One turn sends every row of this set to another row. A few are shown first. Where does it send the rows asked after them?
nomu: 0.63 1.61 0.53 1.37 -0.50 0.66 0.91 -0.19 0.39 -2.60 0.19 -0.76 0.78 0.54 2.89 2.04
Mugu: -2.14 -0.18 0.88 2.94 -0.03 0.50 0.67 1.79 0.78 -2.42 1.10 0.63 -1.40 1.16 -1.00 -1.72
sima: -0.61 3.71 2.23 0.46 3.88 -1.12 1.34 2.24 0.96 -2.19 -1.13 0.07 -2.25 -0.26 -0.69 0.91
Suzop: 0.32 1.50 2.90 0.60 0.02 2.10 1.59 1.20 0.48 -0.81 0.09 -0.36 1.40 0.45 2.62 2.43
Nedu: -2.16 -0.12 2.24 2.24 0.24 1.72 1.04 2.42 0.85 -1.36 1.25 1.19 -1.22 0.99 -1.38 -1.62
Zin: 1.87 2.38 1.36 0.82 0.85 1.11 -0.30 1.08 0.50 -1.12 0.31 0.98 3.08 0.81 1.64 2.80
Mozur: -2.64 0.25 1.57 2.86 1.11 1.76 0.41 2.94 0.24 -0.52 1.84 0.51 -0.40 1.30 -0.71 -1.18
koz: -2.14 0.51 0.04 3.30 0.85 1.24 -0.15 1.91 0.10 -1.56 2.05 0.52 -1.00 1.21 -0.72 -1.54
Ser: 2.27 1.71 1.71 0.45 -0.31 0.20 0.39 0.29 1.27 -2.70 -0.58 1.29 2.19 0.54 1.13 2.52
mose: -0.17 4.24 1.06 0.62 4.02 -0.71 0.74 1.49 0.62 -2.24 -0.59 0.32 -2.59 -0.43 -0.99 0.59
vemo: -0.18 -0.18 1.56 1.52 3.29 -1.28 0.72 0.96 0.75 1.25 -1.86 1.10 1.43 0.31 0.72 1.64
Muruz: 1.58 2.40 -0.75 1.21 2.59 0.60 -0.58 1.31 0.59 -0.88 -0.61 3.92 1.54 -0.51 0.16 0.35
sumuv: 2.10 1.27 0.74 1.02 0.80 0.12 -0.26 -1.45 0.51 -0.99 0.06 -0.06 1.67 0.68 0.97 2.85
rovov: -0.35 4.23 2.14 0.25 4.36 0.02 0.96 2.21 0.61 -1.28 -0.44 0.53 -2.22 -0.46 -1.05 0.84
pomi: 1.98 0.84 2.80 0.15 0.70 0.95 0.59 -0.53 0.90 -0.08 -0.27 0.40 1.81 0.56 0.56 2.99
tadu: -1.85 0.48 0.80 3.09 -0.11 0.61 0.77 1.90 1.11 -2.69 1.12 0.07 -1.18 1.52 -0.72 -2.05
fogab: -0.83 4.20 1.38 0.94 4.50 -0.91 0.68 2.35 0.41 -1.63 -0.51 -0.25 -1.85 -0.15 -0.26 1.02
kevi: -1.70 0.12 2.37 2.26 0.12 1.85 1.26 1.94 1.21 -1.29 1.14 0.55 -1.41 1.31 -1.50 -1.92
musif: -1.89 0.95 0.15 3.27 0.95 1.61 -0.03 1.60 0.33 -1.15 2.13 -0.19 -0.89 1.53 -0.75 -1.84
Pab: 1.03 2.38 0.64 1.02 0.52 2.76 0.35 -0.16 -0.27 -0.72 1.34 -0.16 0.94 0.25 2.28 2.02
buk: 1.41 1.46 2.08 0.09 -1.00 2.20 1.60 -0.56 0.86 -2.04 0.09 0.55 -0.06 -0.11 1.50 1.62
Fil: 2.21 2.06 4.02 0.94 4.32 -1.14 0.19 1.89 0.71 -1.99 -0.50 0.70 0.38 1.15 -1.65 -0.74
Ragi: 1.73 1.73 0.81 0.41 1.85 0.67 0.40 1.39 1.28 -1.26 -1.39 4.41 1.14 -0.75 -0.37 0.25
dar: 2.13 2.56 1.89 1.90 4.71 -1.68 -0.87 1.27 0.05 -2.30 0.17 0.08 0.60 1.32 -1.15 -0.78
kuni: -2.28 0.79 1.93 2.82 0.96 2.00 0.71 3.28 0.64 -0.63 1.71 0.07 -0.19 1.71 -0.51 -1.52
ruseb: 2.04 2.49 3.13 1.44 5.13 -0.76 -0.58 1.94 0.02 -1.14 0.25 0.32 0.86 1.28 -1.30 -0.54
Febif: 0.17 -0.37 0.56 1.73 2.58 -2.37 0.71 -0.03 0.94 -0.26 -2.25 1.01 0.77 0.19 0.67 1.32
tak: 2.42 2.01 2.79 1.33 3.97 -1.89 -0.17 0.88 0.64 -2.88 -0.47 0.43 -0.07 1.07 -1.74 -0.95

Febif moves to -> Ragi
pomi moves to -> Zin
sima moves to -> rovov
Where do these go?
Mozur moves to -> koz
Suzop moves to -> Pab
tak moves to -> Fil
musif moves to -> tadu

One turn sends every row of this set to another row. A few are shown first. Where does it send the rows asked after them?
didid: -0.45 0.63 1.70 1.55 2.51 -0.19 -0.56 1.63 -1.15 -2.86 0.47 1.50 0.90 1.29 -0.62 -1.85 -0.12 -1.62
vobo: 0.68 2.65 4.30 1.46 -0.43 0.59 2.14 0.20 0.33 -3.03 2.49 1.00 1.63 -0.35 -0.12 0.25 0.63 -0.18
Tepa: 0.80 -1.12 -0.46 0.67 -1.24 0.71 0.55 -0.16 -0.60 -1.41 -0.70 3.36 1.06 0.89 2.71 -1.65 -0.53 -2.40
lenu: -0.97 -1.18 1.66 2.10 2.48 -0.73 -0.61 0.84 -0.99 -3.12 1.07 1.58 1.25 0.33 0.93 -1.00 -1.02 -1.39
bizo: 0.42 2.51 1.25 0.63 0.39 1.36 2.62 0.28 -1.12 -0.45 -0.41 -0.09 -1.36 0.23 1.39 0.65 1.50 2.79
Natu: 0.31 0.35 -1.08 0.09 1.03 1.67 1.71 -0.67 -0.74 -1.54 0.09 1.42 1.04 -0.56 3.56 0.82 -0.43 2.73
tif: 0.89 2.48 -0.49 1.37 2.05 -0.14 1.54 -1.36 2.44 -1.63 -0.88 0.52 -0.02 -0.94 0.90 0.47 1.05 2.05
pogab: 0.72 2.52 -0.79 1.01 2.41 0.16 0.82 -1.57 2.12 -2.11 -0.81 0.89 0.37 -0.90 0.74 0.04 1.10 2.20
Bipam: 0.32 1.17 -0.45 2.20 -1.48 -0.61 0.52 -2.51 -0.82 -0.12 -0.97 1.66 1.44 -2.35 1.99 -0.28 0.99 -2.81
Nezev: 0.81 0.65 -1.34 0.27 0.84 1.41 2.39 -0.39 -0.03 -1.10 -0.23 1.36 1.09 -0.50 3.55 1.03 -0.70 2.43
gusan: 0.05 2.54 1.07 0.34 0.66 1.49 1.89 0.12 -1.34 -0.93 0.09 -0.17 -1.35 -0.01 1.01 0.26 2.07 2.97
Gile: -2.01 0.52 2.20 3.24 0.95 1.78 0.18 -0.99 -0.29 0.94 -1.08 3.56 1.88 -1.29 0.12 0.99 0.70 -0.14
mus: -0.84 -0.69 1.45 1.04 1.90 0.25 0.34 2.45 -1.83 -2.46 2.23 0.81 0.99 0.51 0.54 -1.48 0.07 -1.49
Sis: 0.77 1.51 3.68 1.17 -0.77 1.37 2.04 -0.02 -1.02 -3.04 1.76 2.22 2.70 0.32 1.72 0.66 -1.40 0.07
nom: 0.54 0.23 0.20 1.41 -0.21 -0.99 0.43 -0.37 2.29 -1.73 0.38 1.55 -0.07 -0.57 0.03 -2.20 2.21 -2.98
gir: -1.34 1.87 0.70 1.66 0.85 3.04 1.00 0.71 -0.35 1.29 -0.56 3.46 2.68 -0.55 -0.73 -0.13 1.48 -0.92
nul: -0.37 -0.58 2.81 1.62 -1.96 -0.09 0.93 0.15 -1.70 -0.77 0.11 1.31 -1.97 0.54 1.27 -1.30 1.80 -1.68
fadi: 0.16 1.12 -0.32 1.31 -2.33 0.40 1.46 -1.13 -2.28 0.51 0.10 1.01 1.01 -2.05 2.13 -0.48 1.72 -2.64
Rufig: 1.36 2.53 2.32 1.10 0.29 0.73 1.72 -0.33 1.48 -3.54 1.73 2.33 3.46 -0.19 0.50 -0.04 -0.77 -0.74
Kez: 0.47 2.72 0.11 1.84 -1.77 -0.18 0.76 -1.53 -1.46 0.22 -1.24 1.07 0.56 -1.49 0.58 -0.96 2.23 -2.84
meref: -2.14 0.03 1.09 2.19 0.76 2.24 1.40 0.41 0.34 1.35 1.37 2.39 2.35 -2.50 0.26 0.78 1.82 -0.55

mus moves to -> didid
gusan moves to -> pogab
Nezev moves to -> bizo
Where do these go?
Rufig moves to -> Sis
nul moves to -> nom
fadi moves to -> Kez
meref moves to -> gir

One turn sends every row of this set to another row. A few are shown first. Where does it send the rows asked after them?
Gitot: 2.27 1.55 0.58 1.10 -2.29 -1.40 0.80 -1.16 -0.54 1.48 0.91 2.73 0.83 0.11
purum: 0.43 1.65 0.61 0.82 0.01 2.75 -0.45 3.73 0.02 0.84 -0.20 0.89 -0.17 0.33
muben: 1.44 0.42 1.39 0.69 -2.37 1.02 -1.12 -0.48 0.33 2.11 -0.12 1.38 3.30 0.49
bonu: -2.18 1.97 -0.57 0.46 -0.99 -0.93 -0.53 2.10 0.88 -0.40 1.85 1.47 -0.60 0.74
sezu: 3.41 -0.10 0.01 0.77 -2.21 1.22 1.29 1.40 -0.27 0.84 0.34 0.52 2.11 1.11
Fug: -2.88 0.68 1.18 0.28 -0.58 -1.17 -0.67 -1.34 -0.40 1.89 -0.78 0.16 0.93 2.48
Potes: 1.69 -1.94 -0.09 1.07 -0.12 3.10 1.63 0.16 -0.46 2.56 -0.71 1.56 0.43 -0.21
fote: -2.38 1.27 1.55 1.61 -0.39 -1.38 -0.85 0.50 1.05 1.74 1.39 1.58 1.45 0.69
lese: 2.45 -1.77 0.67 0.05 -1.39 2.30 1.87 0.23 -0.11 2.42 -0.29 -0.76 0.12 1.49
sos: 0.32 -1.30 -2.33 0.87 -1.44 0.69 1.75 -0.94 -0.09 2.14 -0.31 3.47 -0.66 1.25
Bipi: 2.20 -0.28 -0.79 -0.08 -0.33 3.28 0.75 1.88 -0.41 0.83 -0.49 -0.22 -0.28 2.34
Fuva: -2.88 1.50 -0.06 -1.50 -2.06 -0.80 -0.08 -0.21 0.63 0.19 -0.12 -0.46 -0.36 1.98
lobi: 0.89 -0.51 -1.65 0.97 0.24 1.21 -0.62 2.00 -0.84 1.48 -2.63 1.01 -0.88 -0.41
Vod: 1.70 -1.01 1.06 1.38 -1.23 2.28 2.53 0.87 -0.32 1.97 -0.06 2.44 0.57 2.58
seg: 2.20 -0.95 0.91 1.20 -0.86 2.71 2.20 0.90 -0.40 2.52 0.05 1.73 0.80 2.16
ruto: 3.51 -0.49 0.07 0.82 -2.09 1.88 1.42 1.61 0.03 1.24 0.63 0.83 1.37 0.99
zed: 0.19 3.15 -1.17 0.30 -0.67 1.49 -1.19 -0.50 -1.20 -0.34 -0.23 1.56 -0.37 -1.01
Delo: -1.63 0.49 1.06 1.29 0.07 1.02 1.51 -2.13 -0.74 2.49 0.32 1.92 -1.79 -0.90
Bokaz: 1.49 0.27 0.22 -0.54 0.56 0.22 -0.40 -0.62 0.10 2.33 0.13 -1.80 -1.96 -0.54
vopaf: 2.66 -0.14 -0.41 -0.22 -1.07 3.22 1.48 1.68 -0.52 0.97 -0.37 0.10 -0.30 2.08
lup: 0.18 -0.36 -0.01 -0.43 -2.11 0.76 2.40 1.03 0.23 1.52 1.51 -2.01 -1.61 -0.26
Zor: 0.80 -0.69 -1.68 0.25 0.67 -0.12 2.70 0.27 -0.26 3.00 -0.03 -0.04 -0.91 -1.04
geduf: -3.30 0.72 1.37 0.34 -0.33 -0.51 -0.74 -1.22 -0.09 2.18 -0.33 0.07 0.26 2.39
tob: 1.72 2.17 -1.16 0.79 -0.76 1.26 -2.01 1.01 -1.45 0.12 -0.77 1.42 -1.24 1.43
ged: -2.87 1.16 1.30 1.54 -0.36 -1.12 -0.78 1.31 0.84 1.86 1.14 1.05 1.39 0.78
sug: 2.31 -0.54 -1.72 0.19 -1.79 2.83 1.95 0.69 -1.25 0.53 -0.72 1.32 0.23 0.15
zuret: -0.92 0.00 0.14 -0.06 -2.15 2.31 2.12 -1.59 -0.91 2.48 0.41 1.83 -0.29 3.44
povuk: -3.32 0.88 1.47 -0.01 -0.62 -0.57 -0.85 -0.60 0.06 2.03 -0.78 0.02 0.94 2.11
dore: -3.20 0.29 1.42 0.09 -0.71 -0.59 -0.97 -1.26 -0.36 1.94 -1.07 0.51 0.06 2.27
sati: -2.11 1.27 1.54 1.50 0.15 -1.54 -0.89 0.64 0.37 2.00 1.14 1.38 1.70 0.25
Migu: -2.60 1.24 -0.11 -1.36 -1.72 -1.29 0.43 -0.44 0.53 -0.20 -0.23 -0.38 -1.09 2.01
bobop: -2.00 1.96 -0.36 0.05 -0.64 -1.25 -0.11 1.94 1.60 -0.41 1.62 0.90 -0.44 0.71
vitin: 2.19 -2.01 0.88 -0.13 -0.93 1.82 2.07 0.08 0.65 2.42 0.07 -0.96 0.12 1.18
zefu: 2.06 -1.23 -1.10 -0.17 -0.71 3.07 1.43 -0.41 -1.11 1.75 -1.22 0.00 0.54 0.09
mek: -2.07 2.59 -0.04 0.33 -1.17 -1.02 -0.26 1.89 1.10 -0.55 1.36 1.31 -0.32 0.98
Rede: -0.78 0.42 -0.26 0.16 -0.36 1.41 -1.00 -1.28 -0.31 1.05 -0.47 -0.86 -2.34 -1.71
vuko: -0.21 1.30 0.00 2.09 -2.34 0.07 0.08 -1.65 -0.88 0.94 0.95 3.18 0.28 -1.24
Samiv: -2.23 1.07 1.08 1.83 0.28 -1.21 -1.34 0.93 0.81 1.68 1.02 1.30 1.56 0.92
Memup: -2.45 1.66 -0.04 -1.21 -1.82 -1.05 -0.12 -0.36 0.35 -0.11 -0.04 -1.15 -0.86 1.69
deni: 2.26 0.79 -1.36 -0.47 -0.92 -0.01 0.38 -0.66 -0.08 1.50 -1.94 2.34 1.91 -0.41
vove: 2.38 -0.96 -0.51 0.98 -1.13 2.31 2.65 0.93 -0.39 1.48 0.09 2.13 0.82 -0.81
bul: -2.15 1.69 -0.34 -1.91 -1.58 -1.17 0.24 -0.66 0.47 -0.05 0.24 -0.58 -0.88 1.38
Gumu: -0.14 -0.67 1.11 1.50 -0.31 0.65 1.30 -0.89 -0.21 2.91 0.49 2.73 -2.82 1.53
dodef: -2.53 2.24 -0.36 -0.10 -1.35 -1.01 0.16 1.80 1.30 0.01 1.76 0.96 0.05 1.06

zed moves to -> Rede
vove moves to -> sug
sati moves to -> bonu
Where do these go?
lese moves to -> seg
Bipi moves to -> vitin
lup moves to -> zuret
Gumu moves to -> Gitot
Memup moves to -> geduf
povuk moves to -> ged
Samiv moves to -> bobop
lobi moves to -> Zor

